K243: [ 0.41  0.37 -1.02  0.43  0.04  0.92  0.64  1.95  5.76  1.66  0.26  0.00
  1.50  1.95 -0.04  1.82  0.02  3.53 -0.19  3.04 -0.80  8.29 -0.66 -1.28
 -0.65 -3.08  0.77 -0.75  0.98]
K372: [ 0.41  0.37 -1.02  0.43  0.04  0.92  0.64  1.95  5.76  1.66  0.26  0.00
  1.50  1.95 -0.04  1.82  0.02  3.53 -0.19  3.04 -0.80  8.29 -0.66 -1.28
 -0.65 -3.08  0.77  6.73  5.77]
K411: [-0.42 -0.14 -1.29  0.02 -0.45 -1.49 -1.51  2.87  2.88  0.12  0.34  0.00
 -1.17 -0.30 -0.22  1.48 -0.48  2.42  0.34  0.00 -0.86 -9.21 -1.51  0.99
  0.29  0.00  0.00  2.63 -4.81]
K167: [ 0.83  0.08  0.37 -0.13 -0.91 -2.93 -0.52 -0.41  0.00  1.54  0.41  3.66
 -2.10 -7.64  0.06 -2.35 -0.41 -3.59  0.28 -0.71 -2.07 -1.91  0.11 -0.12
  0.26 -3.42 -1.54  0.52  1.41]
K259: [ 0.68  0.14  1.14 -0.27  1.14 -1.62 -0.28  0.76 -0.28  1.01 -0.02  1.14
  0.77 -6.94  0.09 -2.40 -0.82 -2.98  0.47 -1.19 -1.28 -5.54  0.00 -0.02
  0.12  1.14 -0.21 -0.72  0.95]
K812: [-0.79 -0.21  0.77 -0.14  0.25  1.26  0.29 -2.15 -2.08 -1.26 -0.43  0.29
  0.34  5.08 -0.14 -0.29  0.55 -0.08 -0.09 -0.63  1.08 -1.85  0.11  0.58
  0.08  2.38  0.17 -4.73 -3.33]
K932: [-0.62  0.04 -2.77  0.26  0.54  1.40 -1.00  3.74  7.44  0.53  0.46 -9.48
 -1.82  1.45 -0.17  4.55  0.16  6.89  0.04  0.61 -0.36 -0.21  0.19 -0.06
 -0.27  0.25 -0.14  6.07  0.12]
K277: [-0.72  0.00  0.23 -0.42 -0.44  0.03 -0.91 -2.40 -3.21  0.00  0.00  0.00
 -0.90  1.75  0.00 -2.21  0.00  0.39  0.36  0.00  2.15  0.00  0.81  1.00
  0.08  2.70 -1.07 -3.75 -3.47]
K361: [ 0.84  0.08  0.37  0.00 -0.89 -2.86 -0.52 -0.41 -2.73  1.59  0.39  3.62
 -3.50 -3.50  0.06 -2.44 -0.43 -3.50  0.28 -0.73 -3.50 -1.89  0.12 -0.15
  0.26 -3.43 -1.59  0.35  1.46]
loc: [0.95] => K259, 28
again K361:  => [-3.50]
again K372:  => [1.95]
loc: [2.87] => K411, 7
again K277:  => [0.00]
which: [-0.62  0.04 -2.77  0.26  0.54  1.40 -1.00  3.74  7.44  0.53  0.46 -9.48
 -1.82  1.45 -0.17  4.55  0.16  6.89  0.04  0.61 -0.36 -0.21  0.19 -0.06
 -0.27  0.25 -0.14  6.07  0.12] => K932

